Each row is where one point has got to under a steady rotation. How many ticks took it there?
The counts run from 0 to 427.
[176 113 139 149 119 153  93 112 110 128 119 128 119 102 116 130  76 128
 137 121 177 198 144  83 161 124 125 162 114 150 119 142 117 164 101 102
 102] | 213
[108 120 145 113 119 142 154 138 169  94 118 112 120 122  98 144 114  89
 128 172 140  63 124  98 117 139 128  76 113 122 163 119 128  79 140  60
 132] | 284
[141 152 164  77  89 150 119  97  96 149 139 108 127 117  99 151 160 134
 153  90 148  76 115 143 147 108 108  82  96 134 134 100 102 108 113 111
 117] | 110
[115 119 132 145 144 115 168 133 182  93 137  99 123 127  97 126 139  82
 160 124 128  68 127 108 131 147 145  66 125 130 130 118 113  81 120  73
 130] | 283
[142 143 114 134 187 117 116 137 109 130 159 123 147 111 173 111 152 147
 122 113  79 143 135 167 138 106 119 136 127 168  95  95 159 147 140 205
 137] | 9
[100 120  86 153 171  88  90 157  87 152 107 152 149 114 138 130 132 156
 129  85 107 106  86 168 153 153  95 119 110 127 135  97 108 141 107 119
 124] | 356
[ 85  89 134 136 145 132 118 174 125 165 157 126 133 119 157 137 151 138
 100  99  88 179 123 182 139  95 125 125 125 139  87  87 142 134 109 165
 137] | 315
[132 151 125  85  81 168 119 127 150 187 122 172  82 134 136  98 132 150
 137 110 134 115  87 145 165 109 132 104 141  96 160 149 119 107 127 108
 175] | 418
[124 126 125 105 129 134 146 110  78 116 122 130 137 127 140 141 103 129
 149 100  72 150 119 109 103 158 129  73 104 100 202 161 166 127 153 115
 150] | 27
[ 93 115 107 149 160 122 117 137  72 112  73 127 137 119 146 168  96 137
 119 196 121 104 170 139 120 173  99 134 148 140 146 125 124 152 153 137
 146] | 53
[125 121 140  86  85 174 143 111 121 142 152 150 129 159  92 129 177 134
 150 111 153 119 127 146 128 131 144  97 121  97 159 153  69 110  96  93
 148] | 416
[167 128 194 189 158 102 132 122 122 132 101  99 154 146 137  98 119 112
  98 130 112 125 104 156 151 119 123 149 143 106 116 145 122 141 101 139
 173] | 382
[ 90  80 164 125  83 102 152  80 121 126 127 140 147 118  89 185  88 147
 153 108 116  96 134 130 129 129 137 114 121  59 143 157 119 124 134 146
 133] | 118
[ 97  73 137 129 101 131 135 149 176 165 128 120 142 100 162 160 154 122
 179  87 126 139 191 148 168 131 135 123 145 151 128 136 158 154 148 139
 147] | 274
[136 131 157 100 139  90 127 152 161 139 116 134 126 117 101 186 142 102
  94 134 114  86 116 145 134 101  66  86 107 173 121 143  95  85 114 135
 153] | 289
[121 161  88  61  85 169 118  82 140 146 133 134 115 114 109 136 141 137
 176 164 136  80 148 120 119 129 131 104 129 165 120 133 110 130 160 122
 117] | 107
[141 133 158 125 104 167 140 129 113 114 151  81 109 112 135 114 122 122
 151 183 121 142 191  95 158  88 137 133  93 148  74  99 128 118 149 141
 130] | 147
[126 167 153 122 145 127 172 101 128 102 120 180 100 162 125 127 110  96
 127 137 120  97  92 116 124 138 185 103 150 146 179 136 144 134 165 169
 161] | 245
[ 97 123 147 161 155 168 143 143 150 111  90 155 109 168 157 122 121 121
 136 161 121 129 171 120 150 159 175 174 172 148 127 127 173 136 130 144
 123] | 232
[ 98 129 138 101 111 143 117 118  57 155 115 108 150 163 160 142 148 101
 135 160 144 143 106 141  77 129 129 118 185 114 127  96 142 166 176 163
 132] | 400
[161 147  86 111 140 141 133 132  95 145 170 140 122 113 140  85 146 116
 172  80  81 159  95 133 141 134 133  78 106 137 144 136 116 121 102 119
 121] | 22
[ 99 153  88 141 157 128 138 128  74 131 115 152  96 153 129 107 111 138
 127 144 153 127  87 152 116 161 167 103 182 100 140  81 107 163 161 156
 152] | 398
[153 152 115  81 173 150 133 147 120 101 138 149 119 159 125 122 154 142
 100 117 103 115 120 137 120 103 100 102  85 115 167 128 121  44  78 115
 136] | 330
[177 129 135 125 132 176 115 101 148 113 137 123 128 168 107  70 144 143
  99 133 203 134 112 146 146 114 135 132 127  85 131 112 101 134 115 101
 170] | 85
[133 164 116 165 153 135 151 144 108  87 148 137 101  99 129  94 123 135
 165 142 113  90 184  99 150 172 163 134 104 131 158 134 120 131 117  94
 110] | 192
[133 160 122  81 132 167 122 157 167 160 155 122 110 118 147  85 168 140
 125 150  82 172 126 144 114 101 148  93 104 178 122 144 133  92 124 100
 148] | 327
[128 155 119 148 143 128 125 105 144 107 146 154 105 119 122 105  70 165
 119 110  74 151 117 112 114 128 164 180 121  86 120 153 175 143 135 166
  99] | 166
[128 133 146 170 183  72 111 156 109 132  50  92 135 129 146 123 133 141
 130 121 120 104  96 163 141 153  94 134 135 151 120 103 142 144 147 134
 140] | 50
[ 99 156 123 142 147 195 120  90 143 127 136 142 117 151 110 116 138 156
 144 113 109  82 136 162 140 172 182 135 163 106 130 123 123 142  90 114
  91] | 410
[109  79 162 160 136 152 118 158 117 128 103 158 107 180 131 121 130 108
 108 116 153 179 111 107 171 140 116 124  97 127 126  90 126 155 148 148
 182] | 225
[131 103 118 100 123  84 122 190 133 132  86 113 109 147 118 151 160 132
 120 109 141 132 129 158 129  93  59 148 127 118  77 105 110  93 127 152
 148] | 136
[104 116  98 126 126 130 113 148 128 129  62 148 103 153 121 121  90 122
 132 140 176 174  79  94 112 155 132 148 161 122 138 105 141 121 137  86
 101] | 219
[151 104 100 111 114 119 104 102 160 121 166  99 163  97 108 143 100 104
 108 175 146 156 141 112 102  83  96 135 130 169  72 123  95 125 115 141
 105] | 301
[158 153 125  94 107 161 123 129 127 122 145  92 105 129 126 122 147 118
 150 174 104 129 178 111 126  88 106 148 112 174  45 121 124 100 134 150
 100] | 148
[126 141 144 137 114  92 120 119 126 163 183 153 116 108 122 120 136 131
  99 103  69 156  87 142 115  87 129 144 116 116  84 156 110 146  96 194
 132] | 162
[120 136 125  69  82 179 116 114 136 166 131 174 107 153 110 120 155 150
 116 121 154 102 107 149 128 125 124 109 127  90 161 151  84  95  95  95
 155] | 417
[125 132 168 136 141  89 118 153 170 140 123 146 103 104 107 168 113 117
  83 131 110  92 103 161 166 100 104  85 114 162 129 125  99  96 119 136
 167] | 290
[147 145 157 146 141 135 118 115 126 157  98 123 122 146 151 142 103 123
 118  93  88 168 112 173 128 125 144 147 205 104 109 179 148 143 100 162
 137] | 75
[134 138 180 164 125 109 121 107 105 138 195 135 136 118 115 128 125 129
  89  88  78 142  97 129 114  94 132 152  94  88  98 129 118 146  93 171
 114] | 163
[145 111 103 160 127 133 112  94 207 117 124 127 116 108  80 110  79 158
 143  87 127 108 122 126 165 127 123 142 116  83  91 140 108 135 111 118
 122] | 125
[152 142  67  76 108 157 100 138 136 120 145 166  94 127 115 108 133 180
 125 124 157 192 143 116  91 109 127 152  91 113 139 150 124 124 127 115
 106] | 173
[159 143 101 143 132 151 147 104 112 125 174 105 131 110 163 102 142 114
 190 125 121  59 175 141 151 146 135 136 177 101 103 125 132 157 135 159
 139] | 101
[187 106 123 144 148 111  98 136 134 138 136 104 178 106 150 120 130 126
 118 111 107 123 155 138 114 144  91 151 128 104 135 183 130 128  73  62
 123] | 36
